One vector is turned by the same rotation once a step. Each row is the vector after some number of steps, and that number follows the row.
The counts run from 0 to 214.
[123  95 180 123 109 181 129 133 133 156 140 153 145 122 125 108 120 102
 172 141 124 126 184 112 104  85 152  87 165 124 111 107 166  98  98 133
 119]
46
[144 113 138 122 109 150 147 123 155 103  84 134 171 144 116 128 133 104
 175 122 151 131 106 131  99  62 117 116 154 161 160 112 186 147 122 116
 142]
22
[119 141 106 122 106 135 110 121 125 105 132 114 101 168 178 139 121 125
 212 150 130 119 145 132 152 171  85 104 106  82 128 127 160 146 165 140
 114]
94
[141 127 112 144 139 158  90 164 134 140 104 115 111 143 134 115 127 119
 192 115 140 117 130 123 125 137 105  89  86  40 121 112 148 112 151 126
 150]
99
[124  89 144 154 117  90 149 132  99 101 149 176 141 201 127 131 120  93
 137 139 145 126 162 133  93 133 136  85 154 161 174  87 142 142 101 130
 131]
180
[132 126 109 143 120 127 117 115 131  96  96 129 132 186 110 161 115  64
 149 114 122 120 176 165 120 133 103 160 110 101 193 115 118 149 131  95
 149]
155
[ 92  90 143 137 111 132  89 116 129 147 159 131  97 165 147 111 100 127
 165 121 112 123 170 155  74 130 116 121 123 176 105 132  69 136 137 126
 112]
209
[142 126 103 160 129 123 108 132 125  78  84 121 159 170 107 148  98  74
 160 110 124 138 180 132 112 109 106 163 118 137 180 112 110 139 110 112
 144]
156
[141  82 166  98 109 104 137 161 161 135 123 138  84 162 138 118 128 153
 159 121 133 114 125 173 137 116  86 132 143  99  99 101 168 153 167 126
 105]
117
[141 116 187 123 129 137 119 139 157 148 107 128 118 129  96  75 124  85
 141 123 161 139 151 124 130 109  98 126 168 146 140  87 145 204 147 131
 138]
143
[143  64 169 108 105  96 110 186 149 106 101 112 126 140 123 123 105 172
 169 107 130 127 148 125 124  94 105 143 161 156  82 107 148 144 144 159
 123]
115
[173  80 143 124 129 135 145 120 122 114 139 133 153 152 135 155 153 102
 157 135 172 116 150 132 145  83 151  70 126 177 145  84 124 177 133 143
 129]
171
[120 127 174 134  91 120 125 118 134  91 101 122 148 156 104 137 108  72
 162  96 155 121 172 111 140 139 117 141 182 136 140  92 117 178 157 117
 127]
147
[120  87 120 141 131 119 121 135 110 102 149 120 123 115 115 189 126 121
 176 135 110 110 159 179  77 135 110 126 149 173 166 149 142 131 146 176
 106]
59
[114  85 118 125 103 126 109 108 120 155 149 134 101 126 160 144 134 113
 187 125  90 114 179 200  98 153 119 146 134 137 145 145 117 125 129 149
  84]
61
[117 107 142 157 132 137 113 123 163  81  76 134 117 163  92 126 112  67
 131  86 141 120 169 156 106 109  98 113 161 104 129 129 149 167 146  91
 132]
151
[108 109 127 135  98 125  99 145 155 147 135 126  91 153  87  94 110 122
 157 105 138 112 160 170  38 126 122 118 126 149 123 134 116 103 158  97
 156]
211
[127  90 123 147 134 112 129 146  87 104 119  99 136 119 138 101 141 100
 192 130 101 149 201 141 120 120 170  81 139 161 139 147 129 115 112 109
 143]
36
[113  74 162 108 107 175 142 105 109 158 147 129 144 164 102 165 119 120
 159 142 110 105 158 134  93 111 118 124 150 120 167 122 126 152  87 169
 108]
51
[145  85 108 129 147 133 155 132 127 139 129 153  96 168 133  96 103 131
 147 155  80 118 170 146  77  90  97  90 122 138 146 128 157 130  95 102
  97]
186
[101 132 157 156 135 116 115 133 116 106 133 124 134 166 114 130 122  93
 169 123 148 176 167 158 107 127 149 147 135 159 166 111  75 146 164 118
 183]
8
[158 102 151 106 111  90 155 160 148  94  99 105 130 169 110 136 112 159
 173 140 151 139 118 154 110 139  75 131 147 120 133 104 148 158 164 174
 110]
119
[125  85 117 138 101 137 131  96 100  98  86 132 166 155 140 120 154  82
 190 113 107 145 129 152 118 109 147 134 171 151 142 140 157 170  96 138
 140]
27
[159 124 111 133 136 139 119 125 152 125 125 150 130 134 145 156 143  99
 151 149 125 162 189 178 138  71 125 121  83 149 157 105 160 188 117 126
 159]
162
[116 114 152 132 134 131 116 143 144 118 121 134 123 160 142 102 109 113
 172  97 138 143 164 149 110  73 137 149 110 146 134 124  88 100 176  48
 151]
11
[105 119 154 145 119 168 118 103 112 196 153 150 133 156 148 114 131 136
 157 122 184 124 119 131  76 111 103  97  88 103 155 105 132 140 163 145
 112]
75
[140  79 133 135 146 100 155 134 100  90 139 152 142 200 108 117 115  99
 140 119 159 105 141 136  81 119 132  73 144 151 170 102 136 120 130 125
 137]
179
[133 131 136 162 160 151  88 169 114 115 135 133 136 151 136 149 114 118
 190 148 167 156 134 105 126 128 114  97  94  86 138  92 158 128 146 177
 170]
101
[147 116 103 144 124 136 116 148 152 176 146 111  99 111 157 139 146 131
 186 147 133 106 150 175  81 134  97  83 107 127 171 115 119 100 174 127
  91]
66
[144 102 115 137 147 159 138  77  98 133 148 117 133 126  91 152 128  86
 190 169 133 121 131 123  83 141 144 116 142 142 125 101 120 162 152 179
 132]
198
[102  97 124 109 104 122 117 116  98 135 156 103 106 163 136 129 115 155
 173  98 137  77 130 127 104 156  81 130  98 144 183 145 167 172 153 123
 121]
85
[125  65 138 147 147 158  96 146 129 153 150 169 109 128 144 149 130 101
 168 114 100  83 117 154  85 104 103 133 167 141 164 123 157 119 112 146
  93]
56
[155 105  94 116 116 142 151 116 106 155 141 135 126 144 132 130 103 112
 186 187  84 124 179 106  93 122 107 129 122 158 162  86 135 124  92 139
 108]
190
[125 127 132 155  80 132 113 111 122 164 130 113 145 103 140 156 145 131
 193 145 152 154 201 144  97 133 130  92 121 144 129 111 107 116 158 160
 108]
69
[156  97 109 130 150 174 146  87 122 164 158 139 101 113  98 142 143 100
 183 167 112  92 141 150  97 115 128  93 120 101 122 101 146 153 160 116
 115]
196
[161 108  92 109 114 151 149  97 113 158 142 153 119 132 138 118 107  91
 194 180  87  99 176 106 106 125 120 146 129 127 137  82 142 103 120 116
 105]
191
[129  74 175  72  99  97 120 164 122 119 143 130 113 156 142 135 116 155
 184 107 135 100 154 126 148 143 124 183 123 117 108  86 137 118 166 121
 139]
113
[142 106 135 184 153 105 140 159 127 130  89 146 127 139 143 142 131 147
 165 137 116 140 123 136 126  95  71 114 119  71 131  99 131 147 159 104
  74]
126
[113 122 155 178 159 144 116 133 142 146 134 148  95 147 131 118 154  98
 158 124 116 165 136 182 117 104 134 114 141 117 142 114  88 189 164 102
 148]
5
[118 112 138 158 110 158 101 114 126 173 105 108 145 106 101 105 138 129
 160 120 177 145 154 140  57 107 120  64 102 115 110 134 147 131 155 152
 127]
73
[ 87  82 149 138 107 138  89 136  90 138 130 115 131 126 118 119 117 147
 160  71 141  71 125 111  73 112 108 120  98 135 128 150 183 139 162 105
 126]
81
[119 106 185 119 127 127 119 116 105 153 126 132 126 106 134  91 122 110
 165 138 132 158 198 116 169 107 118 170 127 158 118  93 125 200 159 115
 117]
139
[104  87 159 134 145 141  83 149  85  99 125 122 138 142 125 129 108 138
 184 117 140 148 162 113 131 128 144 152  85  92  83 119 146 124 151 156
 174]
105
[146  58 136 107 105 125 150  87  86 100 104 118 151 170  98 119 143  98
 160  95 152 109 166 144 123 122 165  99 128 134 105 117 116 147 136 118
 129]
174
[170  97  86 128 132 153 136 116 124 136 111 121 132  88  87 121 118  94
 193 160  93  91 166 102  80 105 131 110 138 139 100 106 166 111 131 123
 124]
193
[154  82 156 115 121 139 146  79 108 120 142 150 141 176 160 141 146  98
 172 127 165 113 140 140 159  98 155  90 119 159 130  89 116 165 135 132
 118]
172
[134  88 139 132 155 136 129 142 101 122 133 121 123 131 175  78 130  95
 186 142 104 156 180 150 127 101 148  74 137 166 130 151 123 111 104 116
 116]
37
[141 100 135 191 125  97 120 181 141 129  70 153 135 134 137 134 142 134
 165 142 112 150 134 140 117 100  84 117 152  79 117  82 141 149 140 121
  89]
125
[127 117 144 168 148 134 110 143 161  90  85 127 121 171  99 140 107  75
 127 104 140 133 162 154 105  92  82 104 149 129 151 127 140 190 126 128
 126]
152
